Each run below is a few steps of one of 7 hidden systems, one row a step.
j686, path 1 (8 x 18):
2  -16  13  3  10  14  -1  9  3  -14  -10  -19  22  -8  5  4  -20  9
-5  -1  -4  -1  6  -2  -16  12  16  16  13  -11  -5  22  -22  3  13  -7
25  12  11  11  -5  -14  5  4  -6  -8  5  15  7  -5  -9  4  -20  9
-6  -25  2  10  4  19  -10  6  8  -9  -14  -21  3  -3  1  11  -8  -4
8  2  2  -12  12  -8  -5  3  10  10  17  2  -15  20  -20  2  8  7
17  6  6  9  -6  -13  11  13  -4  -13  -7  6  15  -18  -4  10  -15  -5
5  -22  2  4  -2  20  -19  1  6  -1  -11  -21  -13  5  4  2  5  -5
7  7  9  -21  16  -13  8  -1  5  4  20  0  0  10  -15  -2  2  10
j181, path 2:
2  -2  -5  -9  -10  -4  9  -7  -7  -6  -7  -8  -12  -15  6  3  14  -19
4  10  2  -16  -6  -3  -3  -12  -3  6  15  -5  -3  7  2  -8  15  -6
2  12  2  -10  -5  -2  6  8  -5  6  0  -4  21  -8  12  -9  7  -6
3  1  -3  7  -14  12  -14  4  -3  9  -7  -6  2  2  13  -8  8  -7
-8  8  4  7  0  8  -10  -6  -4  8  8  -3  13  13  4  -12  -4  12
-9  -1  -6  12  0  6  -4  13  5  0  -3  8  18  0  7  3  -12  1
-1  -10  -5  14  4  8  -9  1  2  2  -11  11  -14  5  5  1  -7  12
-16  -2  0  7  11  -4  6  -12  -1  -6  2  4  -1  4  -8  3  -11  10
j112, path 3, 8 rows:
-12  4  -10  -30  -4  11  -3  -13  -2  14  9  0  -8  6  22  -15  30  -8
-24  22  -2  0  1  -5  18  -7  -15  5  -3  7  27  -11  18  -18  0  8
-19  -1  -17  16  -23  15  -15  -3  -3  5  -7  -1  5  0  20  -4  9  -19
-7  5  -1  -1  1  14  -8  -23  -10  9  8  14  -6  14  19  -17  0  22
-28  -1  -14  24  2  -1  5  0  -2  -3  -7  21  9  -3  5  3  -16  8
4  -7  -13  15  -11  7  -11  -5  -2  4  -14  15  -31  2  7  2  6  -2
-7  -5  2  -2  15  -4  13  -25  -7  -11  0  9  -18  -1  0  2  -9  17
-14  -5  -20  0  3  -12  12  9  8  -4  -4  18  -9  -9  -6  14  3  -14
j630, path 4:
-5  3  -6  0  7  -10  -5  0  10  7  17  7  -12  19  -21  6  3  1
15  6  3  -1  -3  -14  15  4  -6  -14  -2  13  8  -16  1  9  -12  -4
3  -3  5  -16  3  -2  6  -9  -5  3  -7  -22  -16  -4  -3  -6  18  -7
-9  17  1  -1  2  -9  -3  -1  2  8  23  2  14  17  -13  -4  -1  4
15  3  3  -2  -14  1  3  11  -6  -7  -6  1  17  -18  14  3  -3  -12
2  -2  8  -8  7  10  -6  -5  -4  14  -10  -19  -11  6  6  -19  15  9
-18  5  -1  14  3  3  -10  4  7  2  15  0  24  17  -8  3  -13  6
21  -9  -3  6  -15  8  -6  15  1  -6  -14  8  -1  -14  15  7  -4  -11
j686, path 5 (8 x 18):
-9  -19  -16  9  7  5  8  7  4  -12  -18  22  -7  -16  11  15  -13  2
-7  -14  -10  -4  14  -4  6  -4  4  6  -16  -1  -38  -1  -9  1  17  -1
11  7  -2  -18  -4  -21  21  -12  -7  -13  6  11  -12  -16  -4  9  5  -13
11  -12  -6  -14  -12  13  1  6  -2  -6  -14  -2  -2  -20  26  2  11  -16
3  3  8  -23  9  4  4  -7  -5  15  -1  -18  -9  4  6  -20  24  4
-1  24  3  -11  -14  -13  10  -4  -11  0  15  -3  26  -7  3  -7  7  -12
-1  2  -2  11  -17  22  -19  1  -6  7  -4  -1  16  3  27  -12  -1  2
-22  7  6  0  18  5  -1  -11  -2  13  5  -10  7  18  -3  -18  -1  22
j238, path 6 (8 x 18):
35  -13  15  -13  15  -7  14  31  6  -6  -22  -4  3  -23  2  7  -8  3
19  -1  21  2  2  -9  2  -13  -9  1  -11  -38  -28  2  -23  -6  12  -2
18  6  9  -12  0  -15  -2  4  11  -11  33  -3  14  11  -28  18  -11  -8
33  -11  14  -12  2  7  2  32  4  -2  -18  -11  14  -21  14  0  -2  -4
6  5  19  6  7  -5  -4  -9  -7  14  -8  -39  -15  13  -22  -17  15  6
4  7  4  6  -2  -13  -7  13  13  -9  28  -2  24  13  -29  19  -18  -9
28  -20  11  -1  5  18  -8  29  6  0  -24  -6  6  -15  18  1  -9  6
-9  -2  15  5  20  -4  0  -15  -4  12  -8  -33  -21  15  -24  -14  10  15
j697, path 7 (8 x 18):
-4  14  0  -8  -26  -10  12  -22  -17  -14  6  -19  11  -16  2  1  11  -30
8  -1  0  -30  -8  20  -15  -4  1  13  11  -12  2  9  22  -14  26  -9
-26  17  0  -5  10  1  9  7  -5  17  -3  -7  32  1  12  -23  6  9
-19  2  -10  29  -24  13  -19  -1  -4  2  -6  -10  17  4  7  -3  -3  -15
3  -9  1  7  3  25  -21  -1  2  5  1  13  0  15  23  -7  -12  24
-27  -12  -8  14  22  2  4  10  11  -3  -6  9  11  2  -5  7  -19  16
4  -6  -13  29  -12  -6  -8  6  3  -4  -8  22  -19  1  -10  16  -10  -6
19  -13  4  -7  11  0  7  -14  -2  -16  -3  16  -23  -6  5  8  -13  16
j364, path 8 (8 x 18):
12  -8  9  -36  19  1  10  1  6  -3  14  -5  0  0  1  1  5  6
11  12  6  1  -3  -9  2  30  3  11  -7  -5  24  -8  -3  -6  3  -8
18  2  12  4  -12  12  -15  -10  -10  7  -6  -19  -10  6  8  -13  8  1
-3  -9  9  -19  11  13  -2  -6  5  -11  17  -11  20  4  7  2  -9  8
4  1  -4  15  -6  2  -14  26  11  8  1  4  17  7  -5  5  -7  -5
6  -2  8  20  0  10  -13  -14  -9  2  -9  -3  -14  10  2  -9  -8  18
-11  -11  4  -3  11  1  3  -10  5  -19  14  -8  6  3  -13  15  -16  3
13  1  -8  10  -1  -11  -4  22  11  4  1  18  -6  3  -12  12  -5  -5
j364, path 9:
-10  6  1  -2  1  3  1  -16  -9  11  -7  -13  -10  4  5  -18  15  5
-8  6  -3  -14  -7  0  5  -7  -1  -10  19  2  21  -5  7  5  -2  -10
2  -4  -12  6  -9  9  -11  19  6  9  -11  12  -1  -2  14  -1  6  -8
-20  2  3  6  10  7  -2  -15  -7  8  -5  -8  -2  8  4  -15  2  15
-12  3  -7  2  -10  -4  -1  -7  1  -12  19  4  17  2  -4  13  -8  -11
7  -8  -12  11  -5  5  -9  12  4  5  -11  22  -15  -1  11  4  0  0
-21  -2  2  5  18  -1  10  -15  -4  2  -10  -10  -7  2  -6  -8  0  15
-3  10  -8  -3  -12  -15  5  -4  1  -10  18  6  7  -1  -13  14  -1  -18
j238, path 10 (8 x 18):
3  -2  7  23  0  9  -19  8  4  11  -6  -10  -1  17  -10  -5  -7  11
-11  -13  3  12  16  5  -6  5  10  -7  1  -6  9  8  -12  8  -20  13
0  -20  -6  9  13  2  0  15  12  -2  -16  3  -14  -3  -7  12  -6  1
8  -8  3  8  12  -7  5  -9  -1  -6  -8  6  -25  0  -11  4  -9  14
5  -10  0  -9  5  -8  10  -10  3  -17  5  1  -11  -7  -11  16  -6  -6
21  -2  2  -18  1  -8  9  3  1  -2  0  7  -15  -9  2  5  8  -7
15  11  11  -12  -3  -11  11  -11  -12  -2  1  -9  -3  -7  -2  -7  7  -1
9  8  2  -11  -11  -4  -3  0  -2  -2  13  -12  10  -1  -3  0  8  -18
j630, path 11:
15  16  -3  3  -20  -8  -1  1  -9  6  3  13  -2  -4  7  -5  7  -10
0  -1  12  -14  8  10  6  -13  -9  -2  -1  -13  6  -4  14  -12  0  11
-20  1  -9  1  1  4  -10  12  11  11  7  -9  15  12  -5  -1  8  -10
15  9  -1  15  -14  1  -6  7  -8  3  -7  18  4  -4  14  -4  -8  3
-5  -16  6  -5  11  16  -1  -11  -3  -6  -13  -17  -7  -3  10  -4  0  9
-17  -2  -12  9  6  -1  -11  9  14  8  10  7  1  17  -13  7  -1  -2
16  1  -2  12  -8  -4  5  5  -6  -10  -10  21  -2  -16  9  7  -14  1
-6  -15  3  -13  13  5  6  -16  -1  -4  -9  -18  -21  -2  -1  -2  10  4
j112, path 12 (8 x 18):
-15  12  7  6  4  -15  6  -26  -8  -5  15  -13  -3  11  -24  0  -4  4
12  0  -13  -9  -13  -3  0  18  8  -8  12  27  12  -9  11  16  -5  -17
12  -13  11  -6  13  15  0  6  -3  8  -26  -19  -12  -8  14  -15  9  12
-28  13  0  7  5  -15  5  -17  -1  0  17  -14  6  15  -28  1  0  -1
22  7  -10  -4  -22  -2  -5  16  2  -3  10  29  10  -7  15  10  -3  -14
5  -19  14  -3  14  21  -3  -2  -4  0  -27  -25  -7  -7  16  -13  1  16
-31  13  -6  9  7  -15  0  -9  5  8  21  -6  3  23  -30  1  2  0
31  10  -6  1  -24  -6  -1  16  -4  -5  3  33  8  -13  17  7  -7  -9
j697, path 13, 8 rows:
-3  -17  -6  -13  -4  10  10  -17  -5  -25  -6  2  -5  -22  20  12  -5  -10
-15  -4  -17  -17  12  -2  0  -2  10  16  6  9  -23  11  -2  -3  22  -3
-7  22  -8  -1  -12  -16  16  -4  -11  -1  4  22  14  -13  9  -3  0  -5
-4  -16  -8  -8  -11  17  -5  -10  -3  -9  -11  -13  -8  -11  19  3  11  -17
-17  7  -7  -12  12  2  -1  -7  2  17  13  10  -4  17  5  -13  11  12
-15  9  -12  8  -13  -6  7  7  -4  -5  -1  10  27  -13  9  4  -6  -14
1  -15  -6  5  -8  19  -15  -6  -2  3  -15  -2  -19  0  18  -4  7  -2
-21  5  -3  -5  18  -1  5  -12  1  3  13  14  2  12  0  -5  -6  21
j181, path 14 (8 x 18):
-17  -13  -7  5  4  8  -2  -14  -2  0  -12  -6  -17  0  4  -2  8  -1
-9  14  -6  -1  0  -14  7  -7  -1  0  19  14  3  7  -11  4  -3  1
11  -5  -3  -9  -1  1  11  6  -3  -9  -11  12  3  -20  17  5  -4  -4
-10  -5  -5  -3  0  6  -5  -15  -3  8  -5  -11  -21  6  2  -7  17  -3
-6  21  1  -3  -3  -15  8  -4  -5  1  19  5  17  3  -6  -3  -2  -2
14  -7  -4  -6  -9  10  0  11  -1  -5  -11  7  5  -16  22  3  0  -8
-11  -3  -1  2  3  10  -9  -14  -2  14  -3  -12  -15  14  2  -15  13  8
-11  20  -2  8  -4  -13  5  2  -2  -1  15  7  27  4  -7  1  -10  0

Name the system that made each run.
path 15:
-2  9  2  12  -22  13  -3  -33  -23  -16  4  6  10  -6  24  -7  -15  5
-13  -22  -10  -31  10  26  -9  4  14  2  6  -5  1  4  21  2  14  -5
 -> j630
path 16 (2 x 18):
23  8  19  14  -16  -10  9  -19  -20  -24  -6  -11  2  -16  -6  4  -19  -2
-8  -26  -6  -19  4  28  -17  3  15  -9  11  -14  6  7  12  11  3  -9
 -> j686
path 17 (2 x 18):
-11  -5  -9  3  5  1  11  16  -1  8  -31  -3  -1  -19  11  -6  12  -7
-9  9  1  0  -10  -3  -2  -27  -13  3  6  -15  -16  7  -5  -9  16  -7
 -> j112
path 18:
-19  -14  -8  22  9  14  -7  -8  2  -9  -6  19  -1  4  9  7  -23  20
-25  -21  -18  2  16  6  5  -8  8  -5  -13  11  -24  -2  3  9  0  3
 -> j238
path 19 (2 x 18):
4  -18  6  22  9  9  0  -4  -3  -10  -26  -3  -15  -8  1  4  -19  16
-5  -8  -4  5  14  -7  -4  -9  11  -6  16  9  -19  18  -26  16  -11  9
 -> j697
path 20 (2 x 18):
25  -5  18  5  8  -3  -12  21  12  0  7  -16  10  12  -23  6  -14  7
20  -7  13  11  1  -2  -11  17  10  -6  5  -18  10  8  -24  12  -15  -3
 -> j686
path 21 (2 x 18):
-10  -13  -4  -10  14  5  10  2  2  0  -15  -6  -6  -9  8  -2  7  1
-15  11  -11  7  -5  -9  0  -8  -3  8  8  5  -8  10  -9  -2  8  -4
 -> j697
path 22 (2 x 18):
-29  6  -5  18  -15  5  0  -32  -14  -15  6  -10  11  1  1  2  -9  -8
0  -4  -16  -19  2  7  -6  8  14  -1  22  35  7  7  15  11  -3  1
 -> j181
path 23:
-15  -1  -10  9  -6  -13  6  -10  -4  4  -16  -20  -28  -4  -19  2  23  -23
17  20  4  -17  -16  -5  -2  -20  -11  -1  29  14  2  9  9  -6  4  0
 -> j697
path 24:
-23  -17  -1  23  7  12  6  -23  -10  -16  -24  -8  -8  -12  7  2  -16  11
-25  -9  -23  -16  11  -4  2  -9  14  2  18  15  -21  13  -10  12  13  -8
 -> j686
path 25:
-14  3  10  -26  16  5  21  -27  -13  -15  7  -4  18  -13  21  -9  -7  16
-28  9  -26  -1  -12  1  -5  17  8  18  1  8  16  2  11  -4  22  -24
 -> j686
path 26 (2 x 18):
-15  11  -17  2  -24  -14  7  -1  -4  -1  1  -4  6  -12  -4  7  16  -36
18  17  6  -18  -11  2  -1  -20  -16  6  12  13  -8  2  21  -16  11  7
 -> j630
path 27, 2 rows:
16  9  7  -9  -22  -10  18  -27  -23  -20  -5  -9  -6  -25  10  -1  5  -17
-27  -15  -11  -35  10  15  3  -7  11  -5  12  -14  10  -2  14  3  15  -12
 -> j112
path 28, 2 rows:
2  -12  -1  -26  6  3  4  -1  8  -10  10  -7  1  -4  2  10  5  -8
-1  11  -4  -5  5  -10  7  12  1  17  -6  0  -4  -1  -3  -9  17  -4
 -> j697
